128 stands for zero in the data rows.
Some points:
[130 112 128 119  93 144 145 150 172 133 130 131 106 116 132 124 163 149
 158 123 142 136 186 148 118 136 123 134 130 132 124 102 117 123  96 142
 181  60 102 157  86 135 129 149 154 138 162 106 128  97 120 126 124 120
 121  94 150 145 147 102 146 135 131 118]
[111 107 178 105  73 129 187 141 144 134  94 126 152 105 106  90 174 165
 115 138 131 147 130 110 153 123 146 108 136 119 121 142 146 127 112  86
  69 166  97 171 218 158 168  91 131 166 162 114 155 136 188 213 126 147
 155 164 115 176 102 172 168 137 124 111]
[112 106 106 137  95 125 128 112  59 133 100 152 149 104 108 111 146 155
 120 137 144 157 165 166 105 152 111 100 139 167 117 134 112 115 163 113
 143 140  79 142 182 132 119  99 126 132 146 115 110 141 101 135  98 135
 141 117 115 110 135 137  90 142 104  89]
[120 115 117 130  95 111  84 128 123 144 117 161 113 131 111 161 149 106
 138 109 149 109 130 103 152 140 134 123  99  87 128 150 124 149  52 104
 115 189  86 109 137 107 124 127  86 167 122 162 138 116 115 108 158 144
  98 110 173 125  88 125 185 127 120  90]
[128 120 129 160 176 115  94 123 100  99 172 171 144 147 157 112  96 126
 119 153 134 126 159 161 123 160 125 124 130 173 137 164 122 120 112  74
 124 109  73 172 105 129 148 102 116 135 113 116 147 122 102 118 138 135
 142 134 121 131 108 101 177 119 153 119]
[153 137 122 129  88 107 147 134 160 137 144 132 116 149 171 103  91 111
 116 113 170 111  93 147 163 161  85  92 125 134 182  89 163  89  86 140
 142 110 165 138 106 113 151 113 123 135 126 121 106 122 119 117 139 114
 122 122 134 121 138 106 133 181 114 119]
[137 126 123 128 131 157 120 124 122 120  91 115  96 147 107 143 108 124
  92 113 106 147 103 149 122  84 114 119 134  71 140 148 132 157 133  91
 127 154 117 115  84 112  93 171 111  91 122  97 113 168 157 103 164  95
 110 146 125 153 157 140 131 160 104 168]
[ 95 144 138 129 158 106 109 139 135 107 139 112 113  92  85 166 140  96
 139 142  91 128 143 154 144 128 132 142 122 135 100  93 130 144 137 155
 148 106 128 137 140 145 117 142 129 126 125 125 134 137  72 142 146 138
 129  84 117 145 175 134  62 145 130 166]
[ 90  98 143 137  98 133 158 149 148  92  70 176 154 136 167 112 146  84
 146 124  98 114  83 125 101 130 102 122 133 119 117 137 165 113 138 137
  85 163 125 169 169 129 144  82 170 101 119 112 127 120 168 111 132 163
 139 104 132 111  97 126  97 155 121 149]
[139 119 116 107 163 140 102 130 149 141 146 133 145 164  97 190  88  87
 127 117 120 138 110 124 131  94  98 111 116 115 159 140 131 154 216 141
 128  98 123 130  70  79 126 155 100  99 120 109 112 153 166 112 133 123
 107 135 140 179 143 120 126  82 115 135]
[120 173 104 161 159 141  75 159 159 101 118 103 128 169 141 159 126 120
 195 114 154 133 192 144 129 116 128 103 154 147 134 189  90 132 125 121
 114 106 119 123 145  88 130 129 121 132  69 123 103 138 104 100 120 139
 186 121 124 121 149 143  97 125 131 141]
[ 96 138 147  87 151 135 175 165 128 147 139 145  99 101  97 144 116 120
 122 119 125 143 123 125 153 133 143 151 123 105 126  98 138 128 112 118
 142 126 140 129 122 102 124 115  93 126 128 152 129 106 115 113 130 144
  93 100 108  72 136 101 148 148 150  99]
[189 127 124 140 167 162 172 113 114 140 122 137 156 151 185 121 143 121
 145 115 159 141 120  90 113 104 188 132 143 129 133 105  74 133 219 137
 123 166 155 113 132 150 158 176  92 119  85 116  98 135 135 101 104 125
 117 163 155 179  53 157 126 120 116 152]
[123 129 126 109 117 152 118  89 135 101 130 136 118 144 142 142 146 133
 144 103 129 132 135  97 174 146 139  88 141 109 127 186 123 155 153 136
 131 165 139 132 133 154 121 124 104 127 123 153 152 148 160 109 137 135
 102 161 115 125 127 113 138 148 131  96]
[148 162 106 116 109 161  72 131 118 102 154 140 130 123 139 146 104 161
 104 152 147 139 165 100 150 154 113 122 104 100 106 157 100 114 107  83
 120  93 114 127 176 132 118 155 134 150  80 190  91 127 140 120 163 118
 124 116 162 177  96 116 165 100 183  91]
[114 122 130 169 155 126 105 121 132 112 160 164 114 174 140 175 140 134
 156 157 132 140 135 143 122 142  86 148 140 135 119 132 133 143 143 121
 140 177 108 134 186 110 110  99 135 121 100 123 133 155  96 175  86 119
 169 109  66 116 102 142 103 139 119 136]
[134 143 130 129 122 125 127 142 163 149 154 104 114  81 135 116 140 108
 103 108  94 113 130 157 166 120 157 170 111 135 126  85 124  94 110 147
 130 129 130 128 124 123 111 150 158 125 162 146 142  91 114 131 103 123
 123 166 169 129 140 141 129 154 119 161]
[122  93 108 103 181 123 130 115 139 141 127 104 131 149 145 126  95 111
 110 120 145 105 150 142 106 105 129 111 126  80 121 113 131 124 144 133
 167 150 147 138  89 104 137 173 133  89  83 106 138 151 171 128 138 125
 120 166  93 176 118 121  97  82 130 102]
[161 142  80  99 140 123  79  87 157 133 161 106 136 106 112 144 136 155
 156 139 128 122 115 107 103 111 119 125 116 174 128  99 133 113 107  94
 138 132 144 106 113 132 113 147 116 127 164 129 130 108 156 101 131 129
 147 147 127 150 113 100 173 133 120 117]
[159 155 138 125 141 160 124 171  80 129 128  67 146 171 127  82 118 107
 140 111 149 126 121 118  97 125 115 121 128 118 148  95 133 178 130 158
  90 124 109 122 124 127 124 122 131 129 118 178 101 111 127 137 167 116
 102 127 126 142 127 135 138  97 133 110]
[148 146 135 132 114 114 111 154 100 135 121 116 120  93 131 157  98 137
 103  94  89 110  77 121 115  91 130 152 110  96 145  43 121 139 116 124
 122 109 145 128 103 145 115  99 117 139 141 129 146  91 134 139 149 121
 145 117 149  97 170 135 152 115 157 127]
[122 195 137 140 149 148 197 108 122 123 112 161 102 111 146  28 156 154
  99 128 105 120 138  79 116 193 181 113 123 151 100 200 143 141  90 113
 116 141 168 110 127 149 190  99 156 155 170 123 143 135 154 171  72 135
 131 118 140 123 133 101 121  90 131 163]
[126 155 113 102  98  97 154 141 121 184 122 128 130  86 149 123 130 142
  97 154 115  74  64 155 150  85 129 165 113 152 103  75 142 116  83 160
 127 102 144 107 137 192  84 103 135 153 177 118 167 113 123 110  85 127
 107 158 135  77 163  91 133 138 169 141]
[147  96  98 133 108 124 116 103 144 147 128  79 109 123  98 115 122 115
 163 141 144 143 131 135 147 116 162 159 128 125 117 118 126  85 153 156
 123 135 131 105  92 159 145 184 129 113 164 156 134 127 152  87 117 138
 171 142 118 130  88 125  92 139 136 107]
[ 85 114 151 169 154  78  96 108 119 159 153  86 155 131  77 171 117 168
 155 141  92 131 134 130  93 123 113 128 170 133 109 174  97 188 158 169
 139 120 159 116 107 115  60 138 127 119 116 144  75 176  54 100  81 106
 125  96  81 118 131 144  64 134  97 190]
[126  91 155 131  86 113 157 105 143 129 104 167 135 117 134 133 128 111
 117 146 120 145 129 115 150 144 140 134 127 120 122 108 154  69 116 108
 128 123 130 104  70 104  67 148 130 104 182 150 139 115  92 137 146 130
 137 136 118 103 138 127 135 100  95 130]
[117 146 126 138 134 114 169 126  96 118 128 111  98 137 138 115 114 149
 110 138 121 127 136 102 114 139 142 117 129 143 116 170 150 111 120 147
 125 119 148  68 123 148 167 103 123 123 110 108 141 136 153 163 172 142
 115 118 150 120 125 155 159 127 117 114]
[137 110 175 122 119 107 115 111 113 124 114 103 161 127 115 108 124 129
  96 110 136 144 121 144  90 110 102 153 118 163 162 155 138 111 122 136
 160  94 143 140 131 140 135 128 154 135 125 121 137 132  94 168 111 108
  87 125 109 102 163 145 104 144 145 108]
[122  91 131 123 136 144 149 135 115  98 134 148 141 126 119  94 157 131
 128 155 141 111  93 122 112 148 128 147 146 144 144 112 122 148 158 169
 116 105 143 142 181  98 185  87 178 136  97  71 145 105 131 135 141 118
 144 115 143  60 151 157 122  95 117 164]
Along one direction, these points spread out more than along any other. Take the direction at right angles to it along which they spread out most. Go by this last direction. How many in every 100 of the points above lie lower along it than each point below? Answers are rounded to whole numbers. More than half of the points above lie lower than the first one.
[120 115 117 130  95 111  84 128 123 144 117 161 113 131 111 161 149 106
 138 109 149 109 130 103 152 140 134 123  99  87 128 150 124 149  52 104
 115 189  86 109 137 107 124 127  86 167 122 162 138 116 115 108 158 144
  98 110 173 125  88 125 185 127 120  90] --> 41
[ 96 138 147  87 151 135 175 165 128 147 139 145  99 101  97 144 116 120
 122 119 125 143 123 125 153 133 143 151 123 105 126  98 138 128 112 118
 142 126 140 129 122 102 124 115  93 126 128 152 129 106 115 113 130 144
  93 100 108  72 136 101 148 148 150  99] --> 79
[114 122 130 169 155 126 105 121 132 112 160 164 114 174 140 175 140 134
 156 157 132 140 135 143 122 142  86 148 140 135 119 132 133 143 143 121
 140 177 108 134 186 110 110  99 135 121 100 123 133 155  96 175  86 119
 169 109  66 116 102 142 103 139 119 136] --> 14
[137 126 123 128 131 157 120 124 122 120  91 115  96 147 107 143 108 124
  92 113 106 147 103 149 122  84 114 119 134  71 140 148 132 157 133  91
 127 154 117 115  84 112  93 171 111  91 122  97 113 168 157 103 164  95
 110 146 125 153 157 140 131 160 104 168] --> 55
[137 110 175 122 119 107 115 111 113 124 114 103 161 127 115 108 124 129
  96 110 136 144 121 144  90 110 102 153 118 163 162 155 138 111 122 136
 160  94 143 140 131 140 135 128 154 135 125 121 137 132  94 168 111 108
  87 125 109 102 163 145 104 144 145 108] --> 62
[161 142  80  99 140 123  79  87 157 133 161 106 136 106 112 144 136 155
 156 139 128 122 115 107 103 111 119 125 116 174 128  99 133 113 107  94
 138 132 144 106 113 132 113 147 116 127 164 129 130 108 156 101 131 129
 147 147 127 150 113 100 173 133 120 117] --> 69
[122  91 131 123 136 144 149 135 115  98 134 148 141 126 119  94 157 131
 128 155 141 111  93 122 112 148 128 147 146 144 144 112 122 148 158 169
 116 105 143 142 181  98 185  87 178 136  97  71 145 105 131 135 141 118
 144 115 143  60 151 157 122  95 117 164] --> 38
[148 146 135 132 114 114 111 154 100 135 121 116 120  93 131 157  98 137
 103  94  89 110  77 121 115  91 130 152 110  96 145  43 121 139 116 124
 122 109 145 128 103 145 115  99 117 139 141 129 146  91 134 139 149 121
 145 117 149  97 170 135 152 115 157 127] --> 93
[134 143 130 129 122 125 127 142 163 149 154 104 114  81 135 116 140 108
 103 108  94 113 130 157 166 120 157 170 111 135 126  85 124  94 110 147
 130 129 130 128 124 123 111 150 158 125 162 146 142  91 114 131 103 123
 123 166 169 129 140 141 129 154 119 161] --> 90
[153 137 122 129  88 107 147 134 160 137 144 132 116 149 171 103  91 111
 116 113 170 111  93 147 163 161  85  92 125 134 182  89 163  89  86 140
 142 110 165 138 106 113 151 113 123 135 126 121 106 122 119 117 139 114
 122 122 134 121 138 106 133 181 114 119] --> 72
[139 119 116 107 163 140 102 130 149 141 146 133 145 164  97 190  88  87
 127 117 120 138 110 124 131  94  98 111 116 115 159 140 131 154 216 141
 128  98 123 130  70  79 126 155 100  99 120 109 112 153 166 112 133 123
 107 135 140 179 143 120 126  82 115 135] --> 52
